One turn sends every row of this set to another row. A few are shown first. Where does it send the rows asked after them?
bav: [ -7   4 -10 -11   0  23 -16  11  13  -4  15   2   7  21 -21 -15  14 -16]
til: [-11  20   3   3 -10  20 -11  13   2   3 -23  23 -24  20 -10 -12  -7   0]
Fuda: [  7  -9  -5 -20  -9  11  -8  10  -8  20  13  -4 -18  29   4  -5  -9  -1]
dag: [  0   2  -7  -5  -3 -22 -20   6   8  -5  18  -4   3   6  -3 -31  17   0]
ses: [ 11  24  -8  10  -9   8  -8   8  -5  18   1   5  22  -3  -9   1 -10  -1]
subep: [  0  19 -16  -3  -7  -1  -1   7  18  19 -11  15  -8  28 -12 -20  38   5]
Sakek: [ 39  17 -22 -13  -3  -6  -5  -7   1   8 -14 -11 -14  19  -7 -13  -2  -8]
Dek: [ -3  19   7   3 -13  19  -8   9   2   0 -26  28 -19  22 -10  -9  -3   1]
tuded: [ 26  10   0  -1  -9 -19  15  13   3   9  -2  25  -2  -4  -6  -2  10   1]
vofi: [  3  -8 -38  -7   6   8 -13  -6  14  -5  -8  -6 -21  13  -8   8  -1 -18]
dozat: [ -2  21 -20  -9 -14  -4  -2   8  15  23  -4  11 -16  29  -5 -18  34   7]
kono: [  3  14  -2 -14 -20   0 -26  17  -8 -15   0  20 -18  11  -7 -18  -2  13]
nofe: [  9   9 -22   4  -4  -8 -13   8   7  -4 -15  27  11  43  -7   8   7   8]
Parul: [10 32 -7  8 -8  7 -9 10  0 13 10 -2 20 -4 -8 -5 -9 -9]
ropo: [-11  22 -33  28  -2  -4 -10  20   6  -8  -1   8 -12   9  10  -9  -8   5]
Bulab: [-14  22 -32  24  -3  -1  -8  21   2 -10   1   6  -6   6  10  -8  -9   4]
dutu: [ 12  -1  -3  13   8  -2   7   5   5   6   1  -9   0  11 -29   3  23   4]
fogos: [  8 -10   8  -3  10 -10 -11 -17  -6   9   7   3   1  22 -15 -18  -6   2]
nat: [ -3   0  -1   7   7 -19 -23   2   9 -14  -2  12  -1  28 -18  -5  16 -21]
lumo: [ -3  19 -18  -4 -11  -3  -4   6  23  22  -5  18 -10  26  -6 -15  34  13]
veme: [ -8  24 -30  26  -4  -2 -11  22   6 -11   0   2 -12   8  15  -7  -6   0]
zoza: [ -9  22   6   5 -12  21  -7  11   1   3 -20  25 -23  21 -13 -12   0  -4]
vireg: [ 16 -11 -15  20 -20   1  -9  10   7  -7  19  25 -24  24 -17 -10   4  -8]
milol: [ -6  -9 -33  -9   8   9 -10  -3  15  -1  -3  -3 -21  13  -5  15  -3 -14]
Lub: [ 31  18 -13   9 -19  -3 -14  12  17 -11   9 -15  -9   4  -3 -10  15  -5]
Beb: [ 18   3  -5  -8  16  23 -12  12  -1  -8 -12   8  -6   7   9 -11   0 -22]
luf: [  6  18 -30  -5  12 -14   2   3  14   1  13  22 -17  36  15 -15   5 -10]
dipav: [ -2 -12 -36 -14  11   2  -3  -6  10   0  -6  -6 -20  13  -8   9  -6 -12]
feg: [  7 -14 -21   7 -20   4  12  -1  16  10   5  13 -28   4  -2 -18  -8  11]
Zivom: [ 15   4 -17  25  10  -2 -17   6 -15  -8   2   1 -15  25   3 -10  -7  18]
Leros: [ -7  24 -22 -16   8 -17  -5  -6   8  -5  15  -2   4  23 -15  -7   2  17]
milaz: [ 10  -9 -20  12 -20   6  11   1  18   8   2  13 -30  -3  -9 -20  -9  11]
Linuv: [ 19  10 -40 -14 -16  -8 -12  17   4   5  -6  16  20  14   0 -11   2  -8]
dod: [ 11  28  -1  10  -6  11  -9   4   3  16   5   0  16  -7  -7   2 -10  -1]
numaf: [  9 -11 -23  12 -16   6  12  -4  16   4   1  12 -28   2 -10 -19  -6  12]
mori: [ 13   9 -16  -2  -5  -3  -3  23 -11  24  -4   6 -11  36  -3  -1  13 -27]

til turns into ropo
Bulab turns into numaf
subep turns into Parul
And these:
bav turns into Leros
mori turns into Linuv
dod turns into milol
dozat turns into ses
Zivom turns into vireg
veme turns into feg
Fuda turns into nofe
fogos turns into nat
Beb turns into luf

One turn sends every row of this set to another row. A few are shown first. Where does it send the rows asked after them?
vara: [ -2 -34   3 -15 -19  12   0  12   9 -23 -10  11   1   6  -5   4  10  -3
   2  20   8  11   5]
fupek: [-17 -19  -8   7   9 -16   8  15   0 -19  14   4 -12   8  29  -1   8  11
 -19   0 -11   8   2]
gasuz: [  4 -24   2   1   2   1  27  22  -5 -13  -6  20  12   9  -8  10 -12  -5
  -3   8 -17  12   0]
vima: [ -9 -21   4  -6 -10 -11   1   9   7 -21   0   3  -6  22  18  -6  20  18
 -10  11  13   5   2]
lidib: [ 14   7  -3  13  17  14   5  -3 -18   5   0  -3  -7 -32  -8  -7 -13 -17
  -6   3  -3 -14   0]
lir: [-29   9  18  -1 -24  14  -6  15   4 -14   5   1 -13  18   0   8 -14  -3
  13   7   8  -3 -13]
gok: [ -6  -4  -6  10   7   8  -2  -5   7  -7   4   2   9  19 -11  -1   3 -22
  13   4  21 -20   7]
Seruz: [ -2 -10   8  -7 -18   5  -3  -3   3 -15  -4  -4   5  12  -8  -6  14   2
   7  26  27 -14   7]
Ges: [ -1  15   8 -11 -19  24   6   2 -17  -1  -1   5 -30 -13  15 -16   0  -6
 -13  -8   3  12   8]
mor: [ -3  16  -5  14  13   2  -4 -10 -16   1  14  -6 -14 -22   5   1 -14   1
 -14 -13  -6 -14  -2]
kop: [-12 -13  -6   2  -4  12  -2   2   7 -11   2   6  11  24 -14  -1  11 -20
  12  11  19 -10   9]
meda: [ -7 -22   1   4   2  -2   9  12   6 -13   0  13   3  38  -8   8  -1   2
   0   8   2  14   8]
linud: [  1  25  -2  -3  -2   8   2  -5 -18   0  10   2 -16 -16  12  -7 -19   1
 -20 -14  -7   7  10]
Nugom: [  1 -20   6   0   7  -2  23  21  -6 -11  -5  19  12   9  -7  10 -17  -3
  -4  14 -21   9   1]
Tuk: [ -3 -22   8  -7   6   2  26  22  -7 -10  -2  18   8   6  -7  10 -19  -1
   0  11 -21  11  -1]
nudu: [ -9 -22  -5   6   8 -13   7  14   4 -17  13   4 -12  12  30   1   6  14
 -17  -4 -10  12   2]
foge: [  6  16   8  13   2   8  -7   2 -19   1   0  -6  -8 -32   5   0  -6  -4
 -21  -2   5 -19 -10]
laza: [-31   9   7   7   8   2   3  17   6 -10  11  10 -24   7  13  14 -21  -2
   3  -5  -2 -18 -17]
gasik: [ -3  25   8  -7  -1  14  10   0 -19   3   5   7 -15   6  20 -14 -14  -1
 -10 -14  -2  12  14]
monim: [ -9  -7   6  10  -2   3 -15  -2   9  -4   5  -4  -5  32  -2   0  16   2
   0  13  23  -9   8]
Voduz: [  5  19   5  -3 -10  15   6   8 -20   3  -4   4 -20 -25   6  -8  -7  -9
 -25 -10  -3   6  -1]
pepal: [ -7   1   8  15  -4   1 -17  -9   9  -8   6 -11  -9  17   2   1  13  -1
  -1   8  29 -20   3]
Fikun: [ -4  -2   6  16   2   5 -20  -3   3  -2   5 -10  -9  17  -1   2  17   4
  -4  12  29 -22   2]
kiv: [ 15  16  -2  -4   9  14   7   1 -15  10  -3   7 -17 -17   2 -14 -14 -11
 -13  -9 -14  11   8]
vagas: [-11   4  16   3  -1   6  17  28   1  -2 -13  -5 -19  19   1 -20  10  -9
  16  17   9  -3 -13]
bap: [  2 -31  11  -9 -19   5  -7  15   5 -14  -4   9 -16 -18   6   9   4  11
 -14  21 -11   9  -9]
Zez: [  2  15  -7  18  11   4  -5 -12 -15   4  16  -2 -10 -20   3   1 -17  -5
 -13 -10  -2 -17  -2]
mot: [  5  -5   9   2 -15   9  -4  -6   3 -10  -8  -4   3   1 -15  -6   9  -9
   8  21  27 -25   0]
kedez: [  6 -29  13 -10 -25   6  -2  13   3 -20  -2   8 -13 -17   8   8   2  17
 -14  18  -6  11  -7]
feva: [  6  -7   3  -2  -8  12  -3  -5  -4 -11  -3  -3   8   0 -16  -5   8  -3
   9  25  26 -27   5]
reku: [  4  14   9   8   0   9  -5   1 -19   1  -5  -4 -11 -37   1   0  -4  -4
 -20  -4   1 -17 -11]
Mati: [ -7   2  23  -1   8   5  10  23   4  -9 -11  -2 -36 -13  10  -7  -1   4
   1  21   6 -20 -20]
pive: [  2 -21  14  -5 -10   2  -2  16  -5 -13   2   4 -26 -30  10   6  -2  20
  -9  19 -11   0 -17]
fedob: [-11  -6 -11  13   4  13  -6  -2   0  -7   8   2  11  19 -11   3   4 -19
   8   2  21 -23   6]
rim: [ -9  -8  -1 -12  11   9  17   7   6 -11   5  12 -19 -11  -3  -5 -23  -8
  27  16  -9 -18  -9]
Subeb: [  0 -30  14 -13 -17   6  -2  17   4 -11  -2   7 -21 -17   8   6   3  16
 -12  19  -9  11 -12]
mopa: [-18 -11  -2  14  23  -9   6  21  -6 -11  17   3 -18   0  26   5  -3   8
 -12  -7 -13   2  -7]
bupid: [-20 -18  -4   3   9 -11  13  22   0 -15  15   2 -14  10  27   1   4  11
 -16  -5 -10   9  -3]
navit: [ 10   8  -2  11  21  13   7  -2 -18   5  -1  -2  -7 -29 -10  -4 -13 -13
  -6  -4 -10 -12   0]
dat: [ 10  15   8 -11 -10  25   8   1 -14  14  -4  16 -19  -2   0 -12 -14  -9
  -3  -7  -8  13   7]
kilez: [ -2 -16   4  -3   9   3  23  22 -14  -8  -1  21   6 -11  -8   9 -22  -4
   5   9 -22   0 -10]
kidi: [-13  -4  -3 -15   0  10  -1   1  15 -10  11  -3 -18   9  10 -19  -6  -2
  35  14  -1  -1   0]

meda turns into vima
feva turns into fedob
mopa turns into pive
And these:
kiv turns into linud
kop turns into monim
pepal turns into mot
kedez turns into gasuz
Zez turns into foge
Mati turns into rim
Ges turns into dat
lir turns into vagas
bupid turns into Subeb
fupek turns into bap
mor turns into reku

One turn sends every row of this set to another row. A few are shown first. Where does it send the rows asked after them?
taz: [ 23 -27 -19   5  28  -5 -11  -3   6  -1  13  -5  -1  -4  -9 -32  -6   7
 -23  -5 -18 -20   3]
teno: [  1 -14  -9   5  26   3 -26  11  15   2  -4 -23 -14  -9  19 -15 -30  -6
 -11  11  14  -7  37]
zuv: [  6  20   6   9  -4  13 -13  -2  13  -2 -15 -15 -24 -19  -2 -21 -18  27
   0 -22 -24 -24  17]
kalib: [ -5 -12  -6   8  20  -1 -21   7  15   0 -10 -20  -9  -2  19 -18 -30 -16
  -8   9  14  -4  37]
retiv: [  2  18   3   4  -5  13 -11   0  21   4 -11 -18 -27 -25   1 -17 -21  31
  -3 -15 -28 -21  18]
mazat: [  6  -9  -5  13  26   3 -31   9   2  -8  -7 -18 -10   1  13 -23 -26  -9
  -4   0  19 -15  32]
zere: [  2   4 -16  21  -3   0 -14  -2  -2   2  -6   5 -14 -24  13  15 -11  31
   6 -17   2 -18  17]
zale: [  7  -1  -1  -2   0   1  15 -13   3  13   4 -10 -24 -13  18 -17  -5  12
 -22  -3 -40  -6  25]
zakof: [ -2  -9  -4  13  22   0 -26   5   7  -6 -12 -16  -5   0  14 -23 -28 -18
  -5   1  19  -7  34]
Zeded: [ 16 -29 -23   1  27  -6  -7  -1  15   8  13  -8  -4  -8  -2 -28  -7  10
 -26   4 -24 -14   6]
baz: [ -5  17   4   6  -9  10  -5  -4  26   7 -15 -17 -23 -23   2 -16 -23  24
  -4 -13 -28 -15  21]
Kupiv: [ 12  -4 -16   9  28   4 -22  -4   9 -20 -13  -8  -3  -3   3 -11 -13 -16
 -12  14   8   3  43]
keso: [ -6   1 -18  19  -6  -4  -8  -3   5   8  -5   5 -13 -24  17  17 -13  26
   3 -10  -3 -11  19]
sopa: [ -6  17 -15   9  36  -6  -8   4  11   3 -18 -17 -11   2  -6 -22  21  26
  -1   4 -16 -25  19]
Kazaz: [ 13   8   6   8   0   2   8 -15 -15  -2  -1  -1 -17  -1   8 -29  -1   5
 -10 -22 -29 -14  16]
dem: [ 10  -5 -18   7  30   5 -23  -2  13 -17 -11 -10  -3  -6   5  -8 -14 -13
 -15  19   6   3  44]
tude: [-13  18 -15   9  32 -10  -2   3  16   6 -20 -17  -9   2  -5 -19  21  19
  -3   7 -17 -20  22]
raf: [ -1   0 -17  18  -2  -2 -13  -2   2   7  -3   3 -16 -26  16  17 -12  33
   4 -10  -2 -15  18]
bevo: [ -3   4 -15  23  -7  -4  -9  -3  -4   1  -8   8 -11 -20  12  14 -11  23
   8 -18   1 -15  16]
mik: [-11  17 -18   6  34  -9  -3   7  17   8 -17 -19 -11   0  -4 -18  21  24
  -3  10 -18 -19  22]
vol: [ 16 -21 -18  11  21 -10  -4  -5   4  -3   5   0   5   2 -10 -37  -4  -3
 -19  -7 -15 -16   3]
kis: [  8 -26 -23   3  21 -10   1  -5  21   9   8  -6   1  -5  -2 -27  -8  -1
 -28   7 -24  -8   8]
timag: [ 10 -15  -7   7  31   5 -33  12   7  -4  -3 -23 -14  -6  16 -19 -28  -1
  -7   4  16 -12  33]
lam: [ 19  -5 -18   7  35   8 -27  -1   7 -20  -7 -11  -7  -5   4 -11 -12  -7
 -14  16   9  -2  42]
Gega: [ -8  15 -17   6  36  -8  -7   5  13   7 -16 -19 -12   1  -4 -19  21  29
  -3   8 -17 -22  21]
Luvat: [ 16  -5 -18   5  33   7 -27   0  12 -16  -7 -12  -6  -7   5  -9 -14  -8
 -15  20   5   1  44]
Fetu: [  4   3   3   6  -5  -2  19 -15  -2   8  -4  -3 -14  -5  14 -23  -3   0
 -14 -13 -35  -6  22]
nonaz: [ -7  20   7   8 -13   9  -3  -5  22   3 -19 -13 -20 -19   1 -19 -20  17
  -1 -18 -26 -16  18]
zan: [  7 -22 -20   9  17 -13   3  -7  15   2   1   0   6   2  -7 -33  -5  -9
 -23  -2 -20  -9   6]
gep: [ 25   2   3   2   9   8   0 -10 -17   1   7  -5 -23  -9   9 -27  -4  21
 -13 -21 -31 -20  17]
Ralu: [ 17  -2 -16  10  32   7 -27  -2   5 -22 -11  -9  -3  -3   1 -12 -12 -12
 -11  12  11  -2  42]
dabo: [ -1  22   8  12 -10  10  -8  -4  15  -2 -20 -12 -19 -15  -5 -23 -17  18
   2 -25 -22 -21  16]
Kosu: [-10  18 -15   9  34  -9  -5   2  11   3 -22 -15  -8   6  -7 -21  22  22
   0   4 -16 -23  21]
Nefu: [ -8   4 -15  22  -9  -4  -7  -4   2   4  -9   7 -10 -22  14  15 -11  20
   4 -15   0 -11  18]
lutiv: [ 20  -3   0  -5  10   7   4  -7  -4  10  11 -12 -29 -16  16 -18  -5  24
 -18  -8 -38 -14  22]

Kupiv turns into dem
gep turns into Kazaz
kis turns into Zeded
And these:
bevo turns into Nefu
baz turns into retiv
tude turns into mik
teno turns into timag

